Rotation paths and how fast each direction turns (degrees per step)
Each turn is a multiple of 5 degrees from 10 to 175, or 0.
Each row of a path follows its step; steps can be skipped.
Rotation 1:
step 0: [ -5.7  17.9  10.2  -9.6  -2.2   9.0  10.0  18.6   3.2  13.7  13.9  18.4
   7.2   9.2   9.8   4.2  -3.9  -6.2   8.5  16.9   9.0 -31.1 -14.5 -24.3
 -13.7  -7.5 -10.8   3.0  -3.7  18.1  -0.1  -8.8  18.4 -11.2]
step 2: [  1.5   6.7  -9.3  -9.9  14.3  -3.0  13.0  -5.8  -6.9 -18.7  15.7   8.4
 -21.3   9.1  -6.2   5.5   0.6  20.8  10.0   6.3 -23.7  22.1   1.7 -20.3
  23.2  12.4 -13.9  -2.2  10.7  -0.4  13.7   5.4 -10.1 -16.5]
step 5: [-23.7  -2.9   7.3   0.8   1.5  -9.3  -6.2   6.3   3.8  33.4  -0.1  -4.7
   0.8  -2.2  15.7  15.0  -5.7 -20.7 -13.2   4.7  -0.3 -17.0  23.8 -13.3
  14.9  -3.7  -3.6  26.3 -16.9   0.2  -6.1   2.2   0.2 -22.5]
step 7: [ 12.2  -4.1   0.7 -26.8 -17.9  12.4   1.0  14.6  -8.3 -10.2  12.9   6.6
 -32.9  12.2   1.9  15.9 -19.3   0.3   9.8   5.8  -5.6  -1.4 -27.9  -1.5
   1.6  -9.0  -7.8  10.8   3.4   4.0 -10.4  16.6  13.6  -1.2]
step 9: [ -9.7  14.9 -12.1  -0.9  -5.5  -2.6   6.9   5.8   9.1 -16.9   2.5  11.6
   8.7 -10.2 -14.5   2.5   1.1  11.7  -5.7  -1.0 -31.7   0.6  26.7 -13.1
 -15.7   0.0  -2.7 -27.0  -9.3 -11.4   6.2  19.4   6.2 -22.1]
step 10: [-13.5   6.6  17.1  -4.3  13.9   2.7  13.9  20.4  18.0   2.9  -9.4 -18.0
  -2.1  14.7  -0.9   2.4  17.1  21.7   7.3 -18.0 -10.8 -17.4  28.2 -10.9
  20.1  11.8   0.2  13.5   8.3  -5.2   3.8   1.9  -2.5   2.1]
step 11: [-19.9   7.5  12.6   8.0  -4.7  13.8 -23.7   9.1 -15.2   4.1 -10.3  -1.5
   1.2  -3.5  18.7  22.4   4.6   9.3  -5.2  -5.1   9.4   9.0   3.3  -4.3
  -1.6  20.7  -9.2   5.9  30.4  -6.5 -22.4 -15.5  -2.3 -18.3]
step 12: [ 17.5  11.8   0.0   9.6   5.8  -6.2 -20.8   0.5  -3.8   9.3  -6.5  15.5
 -19.9   5.4  24.3   2.4 -14.7  -3.5  -9.9  21.5  18.2 -17.9  -2.1  -4.7
   7.3  12.3 -11.2  19.3  -1.3  -6.4  14.3  19.3  17.6 -13.1]
step 13: [  8.2   1.1  15.1 -22.7  23.1  -1.4  -0.3   7.7 -12.6  24.4  -2.0  10.6
  -9.9  -3.7  13.2  -7.5 -19.5 -23.6   6.7   2.8 -19.1  -3.5 -20.7 -14.5
  -3.0  -2.2  16.1 -14.3 -17.7  -7.4  -4.6  -3.8  -5.7 -16.1]
[-0.2 -3.1  1.1 -4.4  8.6  0.9  7.9 -7.9 -8.5 -2.7 -6.0 -4.8  9.5 -3.0
 10.2 -2.7  0.2  2.2  0.7  0.2 -2.6  1.4 -3.5  2.0  0.6 -2.9 -0.8 -6.3
  6.3 -8.6 -4.4 -2.6  3.5 -1.3]  155
[ -9.6   1.2   3.4  -6.2  -3.9  -6.4   0.6  -3.0   2.9  -1.5   3.4   2.2
   2.6   6.9  -2.3  -0.3  -6.0   3.8  -6.6  -3.5   0.4   1.7  -3.9  -0.2
  -5.7  -0.1  -5.8   4.8  -5.5 -11.4  -4.1   1.8   0.3  10.9]  35
[ -5.5  -1.0   0.5  -1.8  -3.5   4.9  13.1   8.2  -5.1  -2.4  -7.0   0.3
   4.4  -5.3   0.3   0.8   1.1   3.3  -9.3  -1.5   8.5  -0.8   2.4  -1.8
   1.8   5.6   1.4  -1.3 -10.5   5.9   0.5   1.4  -2.3  -0.1]  70
[-1.0  5.9 -7.0 -1.3  7.5 -0.8 -1.5  0.3 -1.4  8.9 -3.5 -0.1  3.3  3.6
  3.1  4.8 -2.4  5.4  4.8 -5.6 -0.8  7.5 -0.4  5.1 -2.7  6.2 10.4  2.2
 -3.0  3.6  8.1 -0.8  5.7  7.9]  160
[ -6.6   2.1  -0.7  -7.0  -1.6   3.0   0.4  -5.9   1.2   9.8   4.3   4.3
   3.1   1.9   2.3   3.8   3.7  -4.4   5.5  -3.3   4.3   5.6  -0.4  -8.3
  11.5  -1.9  -3.2  -3.9   0.0   2.4  -2.0  -6.0 -10.0   0.9]  130
[-0.1  4.9 -1.6 -2.4 -6.4  5.5 -1.1 -1.8 -5.3 -8.9  1.3 -3.3 -6.7  0.6
 -0.4 -0.7 -1.4  8.3  5.6 -1.0  5.9  3.9 -3.6 10.9  7.8  5.3  1.0  9.0
  3.8 -2.4 -4.4 -4.0 -4.2 -2.5]  85
[-3.9  5.7 -8.1  0.9 -7.1 -3.4  5.3  0.2 -5.5  1.6 -3.6 -1.7 -3.2  1.8
 -1.5 -8.9 -0.2  5.4  3.3  6.2 -9.6 -0.2 -9.6 -5.0 -1.4 -6.4  1.6 -2.5
  1.5  7.4 -1.0  5.1 -5.0  3.9]  55
